In the rows, 128 means zero.
runs of hidden systems
z_657, run 1 (10 x 18)
[[188 133 134  91 105  62  89 132 123 151 121 155 130 105 143 120 111 145]
 [120 191 159 127 107 139 162 122 155 118 137  74 126 160 101  94 134 105]
 [ 89 108  96 159 171 131 158  92  97 150 165 134 115  84 120 157 122 114]
 [114 122 137 115 136 118  63 145 140  98  96 171  94 107 169  87 127 143]
 [149 126 153 144 111 195 151 158 147 107 130 124 132 198 127 159 159 120]
 [146  83  76 126 106  93 118 111  87 151 134 128 168 125  88 171 102 155]
 [135 161 147  88 120  98 134 142 166 138  78 100 157  92 150  63 103 139]
 [134 176 161 141 164 133 180 119 133 159 197 125 117 139 133 151 164  84]
 [ 93 106 107 143 128  99  64  78  78 102 149 129  67 106 106 121 113 129]
 [113 114 128 150 120 207 142 167 175  87  61 141 111 121 156  89 120 140]]
z_987, run 2 (10 x 18)
[[101 114  94 119  78  58 107 183 111 119  99  75 121 113 138  60 146 190]
 [177 147 123 132 170 184 193 105 187 152  92 101 170 115  81 137 142  73]
 [131 141 152  98 121  70  93  85  79 155 212 194 123 117 147 158  61 135]
 [ 47 167 129 153 118 129 131 170 136  91  97  70  81 135 151  38 166 131]
 [180  74 120 161 192 211 144  98 140 130 117 155 120 126 106 208 165  79]
 [142 101 137  85  54  69  52 142  92 113 128 183 136 145 157 132  64 196]
 [ 92 165 111 146 103 146 213 187 171 128  93  34 171 152 103  86 183 140]
 [198  96 109 113 207 110 130  53 111 186 177 155 149  72  85 191 119  81]
 [ 90 187 181  92  76  78  72 129 117 101 124 149  86 126 188  33  42 149]
 [ 72 159 118 210 157 215 211 163 155 113 136 100 103 171 120 150 229  87]]
z_593, run 3 (10 x 18)
[[ 78 113 161 132 108 169 155 128 127 107  82  72 176 184 143 191 150 136]
 [198  63  90 132 128  99 150 157 112 168 169 134 109  66 132 145 150 166]
 [147 188 127  84 129  92  99 121 159 133  92 113 175 146  90  49  96 106]
 [ 85 170 185 151 128 151 203  92 121 149 170 116 117 127 160 187 119 105]
 [111 104  87 147 163 103  69 135 102 114 160 174  53  83 135  89 150 133]
 [123 120 151 114 130 193  85 124 162  74  49 122 156 192 115 123 123 108]
 [156  82 116 156  67 137 180 160  98 150 161 135 135 142 143 210 131 175]
 [136 124  74  98 136  50 102 146 129 148 115  87 161  90  92  63 147 152]
 [145 175 193  96 163 161 181  90 174 151 120 104 164 122 140 131  97  77]
 [119 164 134 165 113 101 127 124  85 144 209 190  49 118 159 127 112 120]]
z_236, run 4 (10 x 18)
[[127 164 187 100 114 142 153 116 165 138 157 193 145 100 175 146  76 140]
 [103 144 105 143 125  84 110 181  95 123 186 105  95 170 122  84 187 139]
 [131  89 128 143 170 167 119  66 122 115  68  79 125 117 102 170 135  85]
 [147 128 141 127  79 149 135 142 147 124 135 214 117 100 163 127  57 167]
 [106 145  95 122 131  90 119 194 129 132 140 104 173 186 109 101 203 145]
 [152  91 162 107 159 130 143  53 111 144 128  57 132  94 117 180 113  99]
 [152 166 123 144  91 128 130 145 136 129 128 189  74 102 149  57  60 131]
 [ 53 170 103 149 154 130 128 152 143 116 122 133 175 185 101 143 210 113]
 [128  47 166 103 146 132 110  77  99 120 153  98 107  75 159 192 114 150]
 [208 131 106 140  98 146 117 190 142 121  96 159  85 148 134  43  99 127]]
z_908, run 5 (10 x 18)
[[114 120 107 165 100 136 135  92 105 121  91 111 101 114 112 149 102 123]
 [107 129 116 124 139 144 149 147 172 129 117 166 157  83 139 121 131 153]
 [140 122 149  97 155 109 110 151 117 137 166 120 151 168 142 127 152 123]
 [156 124 136 141  94 118 117 103  97 123 115  91  87 140 117 129 110 117]
 [111 149 100 152 118 152 156 120 160 125 108 157 133  95 106 121 113 132]
 [ 94 125 137 103 171 118 123 139 130 139 157 147 167 130 152 139 145 132]
 [157 106 153 117 119 115 102 139 102 121 130  91  88 147 150 113 136 126]
 [156 139 102 158  99 154 139 118 141 121 102 140 116 131  86 131 116 116]
 [ 81 131 116 118 136 120 137 115 133 137 135 155 175 110 129 152 111 147]
 [127 121 153 103 145 105 129 156 125 134 142  91 121 123 166 101 150 139]]
z_593, run 6 (10 x 18)
[[126 110 131 130 126 113 118 106  75 131 180 109  94 135 126 115  85 124]
 [106 140 105 162 132 149 130 132 140 117  58 127 108 115 133 101 132 110]
 [128 122 139 118 127 144 122 131 154 121 141 175 155 133 129 185 156 143]
 [135  89 129 103 115 104 108 146  95 124 156  91 128 142 131 100 110 157]
 [153 146 113 148 135 139 164 130 140 147  84  93 131 126 114 113 134  97]
 [127 158 136 120 122 108 130  99 140 144 156 181 139  98 125 164 114 131]
 [ 79 126 145 113 140 125 109 140 117 104 154 107 109 132 150  81 121 141]
 [153 113 120 159 158 170 134 131 123 126 100 124 108 154 127 148 158  87]
 [147 113 118 121  77 110  98 114 124 119 116 168 134 117 113 164 102 162]
 [ 91 127 124 115 118 127 157 164 143 123 133  81 161 129 130  88 134 163]]
z_318, run 7 (10 x 18)
[[170 131 162 113 140 135  87  70 128 107  98  77  98 143  95 127 131  77]
 [ 98 132 123 167  78 170 169 116 115 117 158 163  98 118 130 137  59 148]
 [ 74 134  76 143 168 104 119 177 135 137 105 162 155 119 141 112 190 138]
 [170  83 187  72 147 135  83 105 142 110 103  94 147 132 149 165 143 127]
 [188 135 119 146  56 130 159 150 105 138 174 129  95 157 107 109  82 145]
 [ 74 179  70 153 154 107 145 107 133 149  99 133 176 124  78 122 143  96]
 [100 107 194  78 173 128 120  95 148 122 148 124 128  64 186 142 118 139]
 [178 126 131 154 109 143 119 189 111 115 148 129  47 172 151  76 151 121]
 [101 124  85 167 114 149 110  86 110 112  60 125 157 167  73 190 134 105]
 [108  90 133  85 104 111 146 133 148 135 154 157 172  52 156 142  81 206]]
z_987, run 8 (10 x 18)
[[134 113 120 141  98  94 121 145 118 133 128 134  93  91 152 146 159 163]
 [142 134 113 115 131 152 113 131 169 104 105 123 156 138  81  97 138 123]
 [131 117 142 117 134 129 157 114 100 154 153 129 155 143 145 158  82 123]
 [115 156 121 135 117  80 121 144 124 138 129 124  99 100 145 102 154 140]
 [130 132 135 130 154 175 123 102 156 105 117 118 124 134  97 123 138  98]
 [130  99 133 131 121 135 123 132  94 133 151 161 121 138 157 151  89 142]
 [112 138 113 137 108 105 121 163 138 121  92 112 131 134 135 114 170 146]
 [159 107 131 115 144 152 142 100 147 129 135 106 154 122  91 153 130 117]
 [137 136 126 117 114  95 126 132 102 148 154 151 127 118 144 102  74 141]
 [ 89 173 133 146 140 128 143 133 143 124 106 109 124 136 132 112 164 106]]
z_606, run 9 (10 x 18)
[[135  73 105 138 128 127 124 118  86 129 111  93 111 115 129 122  96 134]
 [144 162 127 140 109 131 147 138 167 136  80 154 129 106 137 129 137 126]
 [108 142 148 103 133 119 116 124 131 123 179 136 160 158 114 147 146 134]
 [131  90 117 126 144 120 127 125  91 133 130  85 107 114 136  99 105 128]
 [150 160 125 152 124 142 139 123 152 135  85 157 111 118 131 133 130 103]
 [ 92 133 142 114 115 127 107 122 131 108 164 152 145 145 123 155 137 150]
 [131  85 111 125 144 132 134 154 112 129 129  86 124 120 134  94 129 142]
 [181 145 128 138 127 130 134 120 141 147  95 148 126 130 125 148 129 101]
 [ 91 153 148 113  98 106 115 110 124 116 160 135 138 134 123 140 112 151]
 [106 110 105 138 163 140 153 148 121 134 134  91 127 114 127  90 139 125]]
z_236, run 10 (10 x 18)
[[133 112 161 147 146 120 117  93 105 137  61 116  60  76 200 162 126 101]
 [151 149 130 142  85 181 112 161 193  78 140 186  96 139  98 108 156 150]
 [ 96  80  86 120 140 128 117 130  87 131 151 116 203 183  89 166 125 145]
 [170  96 153 100 121  94 148 133 117 164  80  85 128  77 190 125  93 146]
 [176 206 134 130 121 125 149 140 181 140 157 142 116 132  87  78 153  99]
 [ 43 148 122 137 150 116 108  64  88 120 161 123 141 146  98 154 109 105]
 [ 96  85 137 146 145 151 127 152 118 110  92 132  71  81 208 107 122 149]
 [193 122 117 137 133 163 109 166 166 115 127 177 130 172 105 156 198 119]
 [132  95 134  97  71 103 104  88  91 120 134  94 174 160  93 175  77 162]
 [140 129 103 126 121 114 193 171 140 160 103  85 134  74 151  48  93 150]]
z_606, run 11 (10 x 18)
[[103 109 154 124 147 172 108  92 139  83 145  93  99 124 103 129 142 120]
 [156  87  87 153 121 162 141 156 120 133 122 178 117 112 136 118  90 144]
 [125 145 133 119  99 100 107 156 134 128  83 133 168 169 140 159 165 144]
 [145 110 157  96 121 120 151 108 136 129 175  61 136 106 106 135 134 146]
 [155 151  90 137 152 105 142 121 116 165 128 151 123 105 116  79  82  99]
 [ 66 174 158 139 139 128 112 103 124 116 101 149 125 154 158 156 134  99]
 [105  84 136 138 137 162 127 142 129  94 180 117  83 104 136 125 160 159]
 [188  93  81 134 131 149 101 160 133 124  81 155 135 148 104 104 123 124]
 [133 141 165 107  71 115 139 115 133 132 101 119 173 154 140 187 107 151]
 [117 140 119 115 128  83 166 143 129 154 191  83 135  87 114  95 144 153]]
z_318, run 12 (10 x 18)
[[175 114 149  71 178 183 108 123 199 110 145 166 174 114 103  95 107 119]
 [131 167 167 131 112  93 140 141  64 159 179 133 118 205 172 147 107 104]
 [ 92 138  94 165 101  97 142 103 122 119  81  53  91  77  96 117 161 135]
 [138  92 124 118 182 204 122 110 176 105 138 189 134  83 117 120 100 124]
 [122 146 152 121 117  98  99 176  89 137 142 176 129 202 192 140 131 131]
 [130 112 116 136  83 108 143 126 126 119  79  30 134 126  95 147 171 151]
 [178 100 101 115 153 161 141  95 155 139 167 165 147  77  75 119  79 127]
 [ 97 204 153 116 140  89 117 147 116 149 141 179 141 167 176  97 107 102]
 [ 91 120 158 145 128 129 150 121 124 112 110  34  96 120 143 153 194 125]
 [170  60  88 145 141 171  98 109 124 106 142 162  84  88  94 120 101 136]]
z_908, run 13 (10 x 18)
[[126 134 129 109 125 116  59 124 142  98 126 164 144 160 102 148 167 134]
 [114  83 133 125 100 155 153 129 104 112 136  68 137 140 123 122  88 156]
 [171 146  89 144 132 102 165 152 134 177 106 150 139  99 132 120 132 118]
 [113 169 173  88 137 105  88  84 150 115 135 136 155 137 121 148 133 115]
 [104 115 141 146 122 152 156 130 106 113 178  87  72 119 137  96 113 137]
 [147 125  74 163 168 136 115 141 124 143  84 173 119 124 122 127 153  94]
 [106 111 170  95 106 143  92 116 141  96 108 147 163 149 150 174 115 157]
 [148 107 109 135  91 115 169 177 116 138 170  79 119 127 118  95 137 168]
 [173 150 102 122 165 104 120  93 132 164  87 130 160 122  91 132 124  75]
 [ 83 162 197 107 104 133 131  92 140 110 150 143 117 111 168 140  79 140]]
z_657, run 14 (10 x 18)
[[ 95 154 175  93 120 106 127 130 143 117 178 108 139 132 142 124 142 149]
 [152  98 109 149 162 139 137 133 100 134 149  88  88 129 117 103 146 103]
 [131 142 115 150 119 138 105  97 129 124  81 184 111 115 127 139  92 107]
 [ 81 133 147 120  94 144 137 159 152 103 142 137 151 140 143 138 143 175]
 [163  81 105 118 167 122 126 151 109 148 140  94 152 144 117 131 162 123]
 [176 145 143 114 110 106 113  89 117 145  94 134 119 116 129 127  73 106]
 [ 84 184 139 145  91 127 172 139 154 123 157 123 120 119 122 110 135 145]
 [ 96  98 103 133 200 131 113 121 114 128 153 121 133 116 117 133 171 110]
 [161  98 155 116 125 146  86 120 116 111  97 155  89 125 170 126  85 125]
 [135 156 114 158  66 147 161 170 145 120 128 137 132 173 112 140 148 150]]

runs to name
run 15 (2 x 18)
[[156  75 166  86 137 136  55  93 113 100 135 159 118 134 145 157  92 135]
 [144 150 114 151  52 127 170 194 119 135 116 118 126 174 141  96 101 160]]
 => z_318
run 16 (2 x 18)
[[ 81 125 110 145 125 109 152 104 142 124 181 102 126  76  82 183 207 159]
 [151  74 118  81 203 146  95 120 125 132 130 143 151  97 134  65  65 116]]
 => z_593
run 17 (2 x 18)
[[102  88 140 142 113 134 187 123  75 140 196  54 107 127 141 141 103 148]
 [176 145  78 147 159  93 110 138 139 157  67 160 103  78 128  88 145  98]]
 => z_908
run 18 (2 x 18)
[[149 152 112 111 109 109 178 151 148 167 107 113 219 155 106 140 124 135]
 [120 160 154  94 139  56 145  90 118 167 179  88 134  71 131 118 114 129]]
 => z_236
run 19 (2 x 18)
[[104 189 138 129 131 123 140 159 161 130 158 172 117 123 147  81 139 130]
 [109 100 122 137 169 150  98 117  95 111 143 107 130 185 109 148 159  98]]
 => z_606
run 20 (2 x 18)
[[ 91 129 151 138  82 117 155 141 139 115  94  87 111  97 167 147 154 168]
 [173 100  98 120 169 150 124 135 158 128 169 144 127 100  80 103 155 124]]
 => z_236
run 21 (2 x 18)
[[ 89 137 124 119 149 110 141 120 109 140 186 107 148 130 114 115 124 129]
 [128 123 134 141 164 122 119 117 105 136 105 118  88 108 163 117 126  99]]
 => z_236
run 22 (2 x 18)
[[133 118  74 168 134 145 125 143 157 122  83 181 108  79 114 129 159 132]
 [114 128 160  82 138 147  90 127 152 106 131 170 185 170 137 144 116 135]]
 => z_657
run 23 (2 x 18)
[[113 154 142 129 183 151 138 103 121 134 173 123 124 149 116 108 120  78]
 [110 111 141 150 133 125 101 116  85 120 120 145  65 119 177 143 115 119]]
 => z_987
run 24 (2 x 18)
[[132  85  81 123 125 119 154 156 110 135 133  45 173 146  82 102 142 152]
 [196 142 145 105 143 104 154  92 129 181  90 130 154  96 143 146  76  92]]
 => z_908
run 25 (2 x 18)
[[178 109 148 136  99 108 116 100  79 141 106  95  97 151 142 173 110 112]
 [128 155 104 143  75 138 148 135 171 110  94 129 122  93  93  88 110 153]]
 => z_236
run 26 (2 x 18)
[[124 112  99 142 138 143 119 122 119 127 112 146 161 157 100 167 140 118]
 [130 104 149 100 103 110 126 129 125 130 115 117 142 104 160 140  99 165]]
 => z_236
run 27 (2 x 18)
[[ 66 130 102 174 137 145 108  98 109 102 192 201  68  98 115 152 133 131]
 [ 82  63 114 114 160 167  52 154 121  72  64 138 143 164 154 107 130 145]]
 => z_593
run 28 (2 x 18)
[[175 113 151  70 138 146  69 126 175 103 129 191 137 104 132  75  69 144]
 [ 96 171 149 156  85 145 172 170 100 125 143  96 136 234 143 127 130 116]]
 => z_593
run 29 (2 x 18)
[[168 111 140 124  65 131 119 187 147 101 169 131  93 141 129 116 166 185]
 [130 122  71 132 149 119 136 112 109 143 126  77 184 161  47 117 131 105]]
 => z_593
run 30 (2 x 18)
[[176 135 134 145 120 124 178 123 166 162 103 158 113  52 152 181 152 132]
 [119 178 143  83 125  88  74 139 145 114 177 162 154 163 108  85 129 137]]
 => z_606
run 31 (2 x 18)
[[ 81 115  96 158  90  99 101 152  75 118  91 148  96 134 167 114  97 159]
 [123 114 129 122 144 155 131 150 183 105  86  95 158 126 114 148 215 139]]
 => z_593
run 32 (2 x 18)
[[166 121 115 121 101  71  74 139 108 140  90 157 132 140 140 160 151 140]
 [122 137 153 104  76 147 141 112 165  95 118  70 152 129  87 110 109 155]]
 => z_908
run 33 (2 x 18)
[[ 95 144  81 145 136 118 121 171 144 130 140 198 137 112 130 108 155 151]
 [121 106 170  83 157 121  85 112 119 114 119  89 166 169 138 152 148 117]]
 => z_593
run 34 (2 x 18)
[[178 139 114 154 119 139 213 173  94 184 158 107 152 190 133 130 108 104]
 [123 168 125 123 115  41  82  58 117 148  97 142 124  81 111 182 145 116]]
 => z_908
